One turn moves each row of this set onto another row. After a few examples, where does it send each row asked below?
Q223: [  4 -11  19  -4 -35 -21  17  -8  19  13   4  11  14  -3  -8]
Q876: [ -4 -10 -24  19  -7   8  15  -7  13 -25 -30   8  -6  -9   9]
Q826: [-15 -17  -8 -22  11  -7 -12  21  19  -8  15  -9  -3  10 -16]
Q494: [ -5 -14 -15  16   7  18  20  -1  25  11 -27  14  13 -15   3]
Q262: [  3  -4  -1 -11   7   3 -16   0  19 -16   3 -19   1  13 -42]
Q227: [-29  -7 -18  -9  28   0  11 -13  11 -12  -2  -9   1 -19 -24]
Q689: [  2  -8   9   2 -11  15  15 -24   4  31  -9  18   9  -4  -1]
Q851: [  0 -10  -9  10 -32 -22  15  -2  19 -33 -15   4  -4  -5   2]
Q794: [ -8  -5 -18   3 -43 -23  -1 -11  23  -3  -6   7  20 -24 -14]
Q281: [  7   7 -15  -4   9  -7 -33   5  36  -2 -15  -7  16  -6   6]
Q165: [  2  -3  -3 -10  14  13 -16  -5  14 -10   0 -17  -1  12 -40]
Q675: [ -5 -13  -9  22 -14  -1  14  -6   3  -2 -28   9  18  -8  22]
Q355: [  0 -12   7  12 -33 -17  13 -12  -2   0 -14   9  17  -3  18]
Q278: [ 12  11   4 -16  -4  -8 -38 -14  20  13  -2  -2  12   3   4]
Q715: [  1  -4  -6  -9  14   9 -15   1  20 -16  -1 -19   1  11 -40]
Q743: [ -2 -11   2  15 -21  -1  12 -18  -8   7 -21  12  15  -4  21]
Q673: [ -4 -14  -4  19 -26 -17  15   0   8 -10 -21   6  20  -8  20]
Q694: [ -3 -16  -6  11 -17 -18  23  15  40  -6 -14   6  18 -14  -3]
Q695: [  1  -5  -7   9 -14  16  10 -31  -8  -3 -20  14 -12  -1   7]
Q693: [-23  -5   4 -22   3 -21   8 -21   4  -8  17  -9   0 -11 -30]
Q633: [  3  -3   1 -13   8   7 -17  -5  14 -11   4 -18   0  14 -41]
Q343: [-17 -17 -14 -18  23   8 -12  17  16  -2   8  -7  -5   8 -12]
Q888: [-11  -2 -27   9 -18  15  -3 -28   7  15 -19  15  14 -25  -7]
Q170: [-27  -8 -10 -13  11 -22  11  -5  18 -21   8 -13   3 -17 -29]
Q19: [ -6  -1 -10  -2 -41  -6  -5 -32   4  16  -2  14  15 -19 -13]
Q816: [-25  -4  -4 -17  19   2   7 -29  -3   1   8  -5  -3 -12 -26]
Q113: [  9  10  -9  -8  12   6 -36 -10  23  13 -14  -2  12  -2   8]
Q410: [-13  -6 -36  14 -21  -2   0  -7  26  -4 -22   9  20 -31  -8]
Q626: [-14 -14  -4 -24  18  10 -15   6   5   7  14  -4  -7  13 -13]
Q151: [  5  -5   8   0 -39 -13  10 -26  -2 -12  -5  10 -10   3   1]
Q491: [-13 -15   1 -28   6  -5 -14  10  10   2  21  -6  -6  14 -17]
Q349: [ 11   8  -2 -12  -8 -22 -35   1  33  -1  -4  -7  16  -1   2]

Q355 goes to Q743
Q695 goes to Q876
Now find these:
Q349 goes to Q278
Q494 goes to Q694
Q888 goes to Q410
Q491 goes to Q626
Q715 goes to Q262
Q227 goes to Q170

One turn moves each row of this set onto another row. After a few examples, where does it send each row asked below?
Q347: [ 12 -13  51   2   0  11   0   0  29  15  21   1 -33  -7   8  -7]
Q93: [  9 -12  21  20 -10  22  -3   9   7   3  24  13   6  -3  20  27]
Q340: [-11  -9  30   7 -23  22  -5   0  -7 -13  22  10  -6  -2   7  21]
Q505: [-29 -15  -9   2  -6  13  29  -5   6  22   8  28 -18  13   6   1]
Q748: [-24  -7  17 -18 -21  10   2  -5  21  20  11  38 -33 -14 -12   3]
Q531: [-21   5  -7 -31  25 -12   6  -7   3   2  15   3 -33 -13  30   0]
Q377: [-36 -14  16   2 -16  15  15 -19  18   4   0  30 -21  -4 -11  18]
Q829: [-35 -18   0  -2  -3  24   0  -1  21   7  11  38 -18 -17 -10   5]
Q899: [  5  -9  16  17   6  18  -1  10  34  25   8  26 -49   4  33  -4]
Q573: [  4 -12  42   9  -2  -4  16  -3  31  24   1  25 -37   2   9  -4]
Q979: [  1  11   2 -20  18 -10  -6   0   9   4  19  -2 -37 -16  48  16]
Q183: [  3 -10  39  23 -10  27  -4  -7  19 -11   7  14 -12   2  20  26]
Q79: [ -2 -21  31  16   6  -5  10  11  31  31  21   4 -41 -12   4  -2]
Q578: [-15   7  -3 -17  22 -11  14  -4  -7   0  16  -5 -31 -13  41  15]
Q273: [-11 -15   9  23  -3  40   6 -13  23   3  21  -9 -17   3  22  31]
Q6: [-12   8  -8 -30  19   7  -2 -16   9  -6  20  -4 -16 -17  36  21]
Q938: [ -4  15  -9 -27  18   1   2  -6   7   6  11  15 -30 -21  47  20]
Q29: [-13   5  -2 -25  34   8   5 -15  15  -2  14  -6 -31 -24  37  10]

Q505 goes to Q899
Q979 goes to Q6
Q938 goes to Q29
Now find these:
Q340 goes to Q748
Q377 goes to Q573
Q79 goes to Q93

